In the rows, zero is written as 128.
runs of hidden systems
z604, trace 1 (9 x 22)
[[158 115 125  99  76 210 132 155  95 109 138 125 123 111 191 131 116 126
  124 150 102 153]
 [163 196 153 106 163 102 125 144 190 105 133 165 167 115 163 126 133  90
  125 105  77 128]
 [ 86 102 128 126 158  84 153 114 178 157  98 148 122 133  83 137 125 115
  170 103 172  54]
 [111  84  87 148 102 136 137  82  59 169 120 133 122 190  81 140 150 163
  131 160 133 160]
 [191 141 178 171  90 192  95 126 110 100 167 117 131 124 159 108  80 143
   93 149 124 171]
 [108 198 114  84 128 105  90 165 186  77 152 133 117  83 190  87 141  88
  138  98 149 129]
 [ 74 116 143  97 165  75 158 132 164 142  43 120  82 137  83 158 143 152
  166 102  75  82]
 [133  45 100 115 109 195 182 116  73 194 102 161 171 167 113 176 116 142
  124 163 134 115]
 [227 168 140 197 119 131  93  95 119 118 191 151 190 159 149 114 127  85
  100 147 130 195]]
z394, trace 2 (9 x 22)
[[159 161 151 126 150 102 125  61 151 143 123 120  99 135  89  86  87 145
  107  63 108 162]
 [ 84 108 143  66 127 105 143 178 140 115  98 110  62 122 118 147 120 152
  106 113 110  71]
 [117 146 100 112  96 138 109 183 103  92 151 159 149 150 182 153 195 112
  141 192  98 135]
 [171 136 162 207 155 160 124 110 162 136 132 150 220 101 147 131 107  95
  165 147 154 138]
 [104 113  98 127 172  96 159  49 118 194 112 126 143 135  56 103  98 156
  112  71 169 139]
 [140  79 144 101  79 121 136 133  92 121 102  77   8 160  94 144 121 160
  105 116  79 122]
 [112 152 108  81  63 173  88 203 146  66 156 135  97 103 224 113 149  91
  153 151 149 122]
 [154 222 163 175 186  96  94 123 184 103 162 186 231 130 151 116 138 112
  123 142 113 148]
 [ 88  79 139 166 220  85 186 102 132 196  64 114 182 100  48 165 113 155
  135 115 137  82]]
z82, trace 3 (9 x 22)
[[130 145 110 113 138 120 123  85 116 156  92 124 120 165 106 119 118 154
   99  97  98 195]
 [154  97 178 123 108 152 137 167 147 104 126 105  81  94 145 137  90 119
  128 123 123  77]
 [ 87 166  80  87  98 114 111 117 117 115 151 169 112 167 139 107 175 137
  149 140 126 144]
 [159 152 200 194 175  98 119 142 157 108 126 127 164 113 116 145 120 134
  124 146  89 112]
 [ 75  94  76  98 127 169 139 136 143 169  69 150 165 138 146 148 130 113
  158 128 177 131]
 [198 131 157 141 118 129 140  71 107 144 119 108  86 152  97 118  98 146
  100  94  61 175]
 [108 120 143 100  87 157 111 171 163  89 157 132  82  94 169 106 102 108
  151 127 188  63]
 [ 82 194 103 117 147  61  98 117 112 113 139 145 126 174 106 116 184 168
  110 141  88 170]
 [143  97 190 178 172 143 153 180 150 124  93 119 185  78 142 183 113 118
  146 167 104  75]]
z360, trace 4 (9 x 22)
[[135 131 136 147 120 146 115 106 157 123 123 113 113  99 140 100 103 108
  163 104 163 135]
 [130 136 136 119 131 122 121 100 123 146  96 115  99 154 103 122 104 163
   98 101 100 165]
 [130 111 127  84 113 129 148 176 113 120 125 136 112 137 144 159 143 125
  112 144  90  98]
 [125 150  93 133 142 116 136 124 110 125 169 143 173 102 144 115 166 108
  148 145 139 133]
 [117 138 171 177 160 104 117 111 167 125 128 121 136 102 104 110  98 136
  143 116 165  99]
 [117  86 114 117 112 156 126 114 131 166  68 122 109 161 115 142  99 137
  120 109 151 150]
 [182 121 142 130  95 141 136 136  89 116 142 130 107 156 136 149 141 129
  112 153  58 145]
 [127 164 107  91 117 123 129 153 129  90 184 129 121  75 172  95 144 102
  139 122 136 114]
 [ 67 163 116 145 187  67 114 105 146 139 117 120 151 113  88 106 134 156
  125 109 158 135]]
z585, trace 5 (9 x 22)
[[108 123 127 125 163 138 141 138 111 143 125 117 170  91 127 128 108 154
   96 130 141 131]
 [113  89  92 116 124 117 148 127  96 154 141 123 128 134 107 132 129 123
  113 128 173 108]
 [159 112 136 135 110 111 149  99 108 126 161 115  82 124 104 114 126 122
  140 115 118 105]
 [119 162 150 112 128 126 128 136 123  93 155 124 107  95 142 105 131 153
  136 131  94 117]
 [ 80 143 132 146 165 106 111 156 124 116 115 105 149  97 125 131 136 157
  114 148 135 135]
 [111  80 108 139 149 138 155 134 112 160  99 109 154 100 119 150 125 120
  139 134 156 118]
 [167  95  99 109 112 133 164  97  83 157 151 125 115 139 110 125 121 119
  109 111 124 133]
 [156 151 150 113 113 108 127 120 128 101 190 134  89 123 123  96 110 129
  105 112 127 100]
 [ 74 166 145 137 144  94 108 148 144  88 140 131 118 107 128 113 156 154
  158 151 120 100]]
z585, trace 6 (9 x 22)
[[134 143 109  96 119 145 140 145  98 115 164 135 143 104 162 121 137 129
  110 138 111 135]
 [114 148 130 153 164  81 111 116 131 130 149 119 145 119 103 113 124 137
  101 120 161 130]
 [ 94  97 129 119 132 138 159 125 137 143 110 141 120 112 113 135 126 133
  172 129 142  76]
 [142 108 127 134 110 135 137 117  77 132 123 105  98 142 111 135 134 155
  116 143  90 155]
 [156 140 141 127 125 144 120 150 131 103 161 106 127  81 160 107 103 109
  107 115 145 130]
 [ 87 156  86 104 157  75 132 125 132 133 135 140 146 126 119 117 164 122
  135 118 141 126]
 [129  99 177 160 155 116 152 118 139 146 100 122 126 127  81 148 102 155
  135 129 113  87]
 [129 100 113 109  85 185 144 147  79 124 145 138 125 126 156 138 133 141
  131 167 118 125]
 [152 156 115 157 130 102  96 106 112 117 165  92 120 115 123  90 121 122
   97 109 156 179]]
z82, trace 7 (9 x 22)
[[129 143  79 111 117 145 164  88  75 132 119 131 127 122 142 123 189 134
  191 142  38 180]
 [210 156 184 153 142 167 132 126 171 119 170 159 193  88 170 114  72  88
  117 113 132 120]
 [ 85 122  65  79 123  87  94 137 163 161 101 150 119 200 110 129 127 105
   83  93 213 140]
 [136  92 190 160 142  75 158 119 103 123 111  82  49 125  56 149 124 176
  129 130  61  79]
 [ 72 119 111 120  86 214 138 133  94 108 158 159 147  85 176 106 143 155
  204 188 153 101]
 [179 206 127 173 154 116  69 103 129 112 136 127 187 147 152 107 138 119
   88 127 100 247]
 [138  86 127  97 167 103 143 194 202 146  64  94 133  85 146 168  97  51
  111  77 172  80]
 [112 107  81  38 102 108 190  67  77 172 135 166  66 197  75 129 146 166
  115  97  76 110]
 [171 122 236 214  85 162 112 137 113  72 216 140 105 119 124 118  95 163
  140 195 125  58]]
z360, trace 8 (9 x 22)
[[154 139 136 170 145  86 121  88 159 138 115 125 121 142 102 119 135  98
  161 105 127 141]
 [128 110 149  94 109 163 152 104 136 141 111 148  94 143 115 121  89 154
  136 106 112 100]
 [119 124 101 113 112 143 127 145  67 129 157 129 138 142 135 134 143 155
   82 159 121 151]
 [123 143 139 162 136  97 109 167 141  86 146 103 125  90 147 128 157 101
  153 152 136 109]
 [106 145 114 130 158 125 128  91 169 151  83 127 141 108 123 106 116 120
  164  87 147 151]
 [156 105 167 125 137 135 146 115 130 155 101 145 128 167  96 156  90 155
   89 121  92 118]
 [156  98  98  97  80 151 139 159  93 122 169 139 116 145 159 140 142  95
  110 148 140 116]
 [120 174 120 164 130  88 105 105 111  95 185 115 119 105 124  86 160 132
  154 140 134 142]
 [ 59 134 155 127 158 128 118 136 174 126  71 111 113  90 117 118 102 163
  153 110 147 104]]
z993, trace 9 (9 x 22)
[[ 82 157 126  99 139 149 102 168 167 104  73 117 127  92 175 123 126 132
  148 120 118 153]
 [175 137 135  96 151 150 140 152 146 137 100 124 166 106 165 147 101 100
   85 102  92 156]
 [208 106 121 119 105 124 148 120 138 144 162 157 134 166 133 142 118  62
  111 112 140 107]
 [134 144 140 162 100 105 106  93 159 123 152 184 116 200 102 122 149 117
  171 147 143 104]
 [ 42 142 154 136 124 150  90 140 162 115  88 155 125 147 125 126 121 183
  162 159 151 110]
 [ 90 140 115 109 140 171  92 169 135 117  72  88 144  88 175 123 102 144
  100 121 146 190]
 [215 120 139 116 133 133 143 148 146 127 113  86 122  89 164 140 101  64
   99  82  97 155]
 [201 137 123  97 117  87 160 105 156 137 179 183 122 167 122 130 140  62
  131  99 108  83]
 [ 99 141 143 146 106 114 110 117 139 129 149 213 145 225  96 143 156 156
  141 182 132  90]]
z993, trace 10 (9 x 22)
[[108 116  98 121 122 168 118 162 158 128  89 127 158  96 181 139 135  85
  168 135 167 139]
 [183 151 144 144 159 129 127  91 170 152  93 131 165 126 133 123  96  99
  120  82 110 176]
 [161 105 149  89 101 122 140 122 161 142 136 157  83 171 110 132  85 109
  102  91 147  76]
 [112 174 116 119  83 110  77 135 135  95 155 167 101 197 144 116 164 131
  131 155 124 147]
 [ 92 127 174 158 128 170 108 180 152  93  87 142 151 110 165 157 134 144
  173 190 111 104]
 [110 139  84 112 168 157 126 135 154 152  93 123 202  77 171 119 113  96
  125  99 177 171]
 [216 106 156 147 144 110 134 103 158 162  91 106 116 158 102 146  78  90
   78  72 109 158]
 [154 122 121  70  57 119 136 108 146 122 174 174  46 187 123 107 124 100
  141 101 139  76]
 [ 90 199 163 154 108 118  70 146 138  68 160 185 137 180 142 120 174 173
  147 199  93 130]]
z394, trace 11 (9 x 22)
[[133  96 146 122 124 143 149 153 153 135  91 146 128 136 133 165 126 110
  154 139 108  87]
 [118 128  94 120 105 141 125 109 122 143 145 175 152 169 132 125 146 117
  146 144 159 132]
 [150 124 170 183 123 124 104 102 157 129 112 125 114 152 104 126 102 130
  140 127 138 131]
 [ 67 134 102  97 134 119 118 123 145 137  89 118 103 122 122 112 126 142
  141 102 154 136]
 [144 146 143 110 116 135 117 143 134 116  97 137 111 159 144 148 138 136
  120 136  62 157]
 [130 114 125 112 129 153 135 162 165 133 111 155 159 117 162 149 123  86
  145 132 152  96]
 [141 146 114 143 136  97 130  82 129 147 152 175 157 178  99 123 146 121
  134 131 130 132]
 [114  87 167 167 122 134 132 116 140 135  94 109  89 129  93 136 101 148
  158 132 141  95]
 [ 83 143  79  88  97 150 101 126 110 125 114 129 102 144 147 107 140 148
  128 128 146 172]]
z604, trace 12 (9 x 22)
[[127 125 122 130 127 173 120 169 107 129 161 168 207 134 164 150 119 131
   80 177 164 124]
 [144 174 138 196 165  82  85 124 170 105 117 102 158 101 137 116 149  88
  163 125 137 167]
 [ 98 102 110 107 132 122 162  85 124 148 110  88  69  75  97  89 106 138
  171  72 152 109]
 [128 113  97  66 113 124 144 135  67 147 130 132 106 182 109 150 133 167
   46 131  85 153]
 [186 112 189 169 115 148 108 198 139  96 153 135 157 131 166 172 110 101
   93 179 126  93]
 [ 99 177  98 148 159  96 126 123 162 106 157 147 174  72 155  99 183  86
  210 137 146 113]
 [ 80 125 145 143 183  97 153  53 134 169  70 103 107 114  51 106  98 195
  146  82 113 135]
 [136  57  75  88  80 184 131 140  62 170 120 106 112 167 132 145  94 138
   48 127 181 165]
 [232 165 156 156  94 109  88 179 125  66 181 114 116 142 181 144 156  69
   94 157  70 161]]

runs to name
trace 13 (2 x 22)
[[164 125 156 111 158  98 148 157 151 128 110 109 119 111 126 149 111 113
   91  99  88 109]
 [136 107  72  84 128 106 166 112 111 159 146 148 139 142 118 132 147  92
  125 106 147 111]]
  z360
trace 14 (2 x 22)
[[141  90 151 170 109 133 135  93 104 142 134 115  89 148  84 125 106 150
  135 135 140 112]
 [ 92 137 125 146 108 148 102 121 116 103 144 100  98  91 139  88 123 147
  157 137 163 140]]
  z82
trace 15 (2 x 22)
[[118 160 160 131 154  94 122 150 105 101 151 116 125 112 117 127 135 174
   90 146  83 124]
 [112 100 118 138 150 144 146 175  98 127 118  97 163  72 150 154 138 125
  125 158 133 118]]
  z394
trace 16 (2 x 22)
[[138 128  90 102 112 167 130 127 167 128  99 106 117  70 185 102 122  60
  186  84 160 150]
 [158 198 157  87 144 103 137  83 157 124 162 196 138 172 120 104 113 148
   99  93  67 127]]
  z394
trace 17 (2 x 22)
[[148 130 144 141 153  88  95 145 154 140 110 108 133 153 108 140  91 121
   48 101 160 147]
 [115 118  92 101 139  67 151 137 134 128 106  95  81 112 114 138 170  92
  163 101 113 108]]
  z394
trace 18 (2 x 22)
[[119  95 145 117 109 194 164 148  91 110 154  95 111  38 160 111  98 147
  153 142 136  86]
 [140 187  70 102 108 121  90 125  89 108 186 146 150 152 167  97 166 120
   88 141 126 206]]
  z82
trace 19 (2 x 22)
[[132 118 158 136 124 141 100 193 142 111 131 127 148 131 153 154 100 127
   73 156 159 108]
 [120 145 102 147 141 102 120 149 143 106 119 119 145 101 156 133 181  81
  183 143 125 135]]
  z604
trace 20 (2 x 22)
[[104 159 131 124  99 126  76 144 117  89 143 103  77 133 144  98 125 158
  103 133 140 159]
 [ 73 158 119 103 147 105 107 164 150 109  76 120 121 123 143 140 160 142
  142 134  95 145]]
  z360
trace 21 (2 x 22)
[[137 144 133 129 144 103 114 141 158 112 112  88 104  86 141 113 119 101
  129  92 133 141]
 [124 125 111  95 154  98 152 100 137 163  90 132 120 146  97 134 126 132
  119  88 102 136]]
  z360
trace 22 (2 x 22)
[[163 103 141 216 133 125 102 131 121 118  87  43 111  87 128 134 132  99
  161 134 132 183]
 [118 159  85  56 142 155 163  80 130 146 124 124 122  74 153  76 104 131
  140  57 113 163]]
  z394
trace 23 (2 x 22)
[[123 190 144 127 197  61 137  95 185 122 124 114 136  68 111  88 123 115
  152  64 113 123]
 [ 55 105 145  85 169 123 171 165 129 148  73 160 150 137 106 181 135 185
  122 154  85  62]]
  z585
trace 24 (2 x 22)
[[143  90 154 103 121 143 170 145 109 129 132 111  97 102 123 139 102 144
  116 124 104  80]
 [121 142 101 120  80 147 114 121  98 113 177 162 120 159 146 112 157 133
  142 163 138 134]]
  z82
trace 25 (2 x 22)
[[120 135 139 158 140  97 129 141 133 104 129 112 117 100 124 134 160 116
  169 147 108 103]
 [111 141 113 122 159 149 148 109 126 149 118 157 187 110 136 126 131 136
  144 134 125 136]]
  z82
trace 26 (2 x 22)
[[134 127 123 125  84 124 101  77 134 136 134 127  57 182  96  93 102 140
  125  96 156 150]
 [107 166 177 123  97 127  90 156 146  66 140 126  61 129 144 108 127 164
  141 147  95 110]]
  z993
trace 27 (2 x 22)
[[109  98 112  90  98 152 150 123  78 153 127 165 119 191 106 153 132 174
   97 158 104 119]
 [127 120 131 181  81 187 100 126  80 101 171 113 127 110 150 105 129 147
  151 181 161 154]]
  z993
trace 28 (2 x 22)
[[147 130 120 173 117  94  98 125 129 119 163 124 128 148 118 121 145  98
  130 144 173 133]
 [107 143 148 147 115 130 115 115 116 100 145 104  81  99 121  95 126 159
  161 133 123 122]]
  z604
trace 29 (2 x 22)
[[ 84 150 109 118  87 168  69 140 134 120 129 171 141 186 156 116 123 150
  109 160 183 165]
 [136 129 177 182 119 163  77 171 168  92  76  88 118 102 167 135 110 115
  154 146 135 153]]
  z993
trace 30 (2 x 22)
[[101 149 122 141 121 140 117 129  82  96 113  87 101  94 143 114 167 167
  168 156  64 177]
 [118 159 145 109 186 130 139 172 163 111  92 106 168  44 170 134 119 120
  125 107  93 129]]
  z360
trace 31 (2 x 22)
[[107  81 152 215 148  91 106 130 138 159 106 131 153 176  64 166 128 137
  125 169 195  92]
 [157  74 116 128  60 223 168  85  99 147 123 142 103 118 148 120 122 110
  218 141 122 122]]
  z585
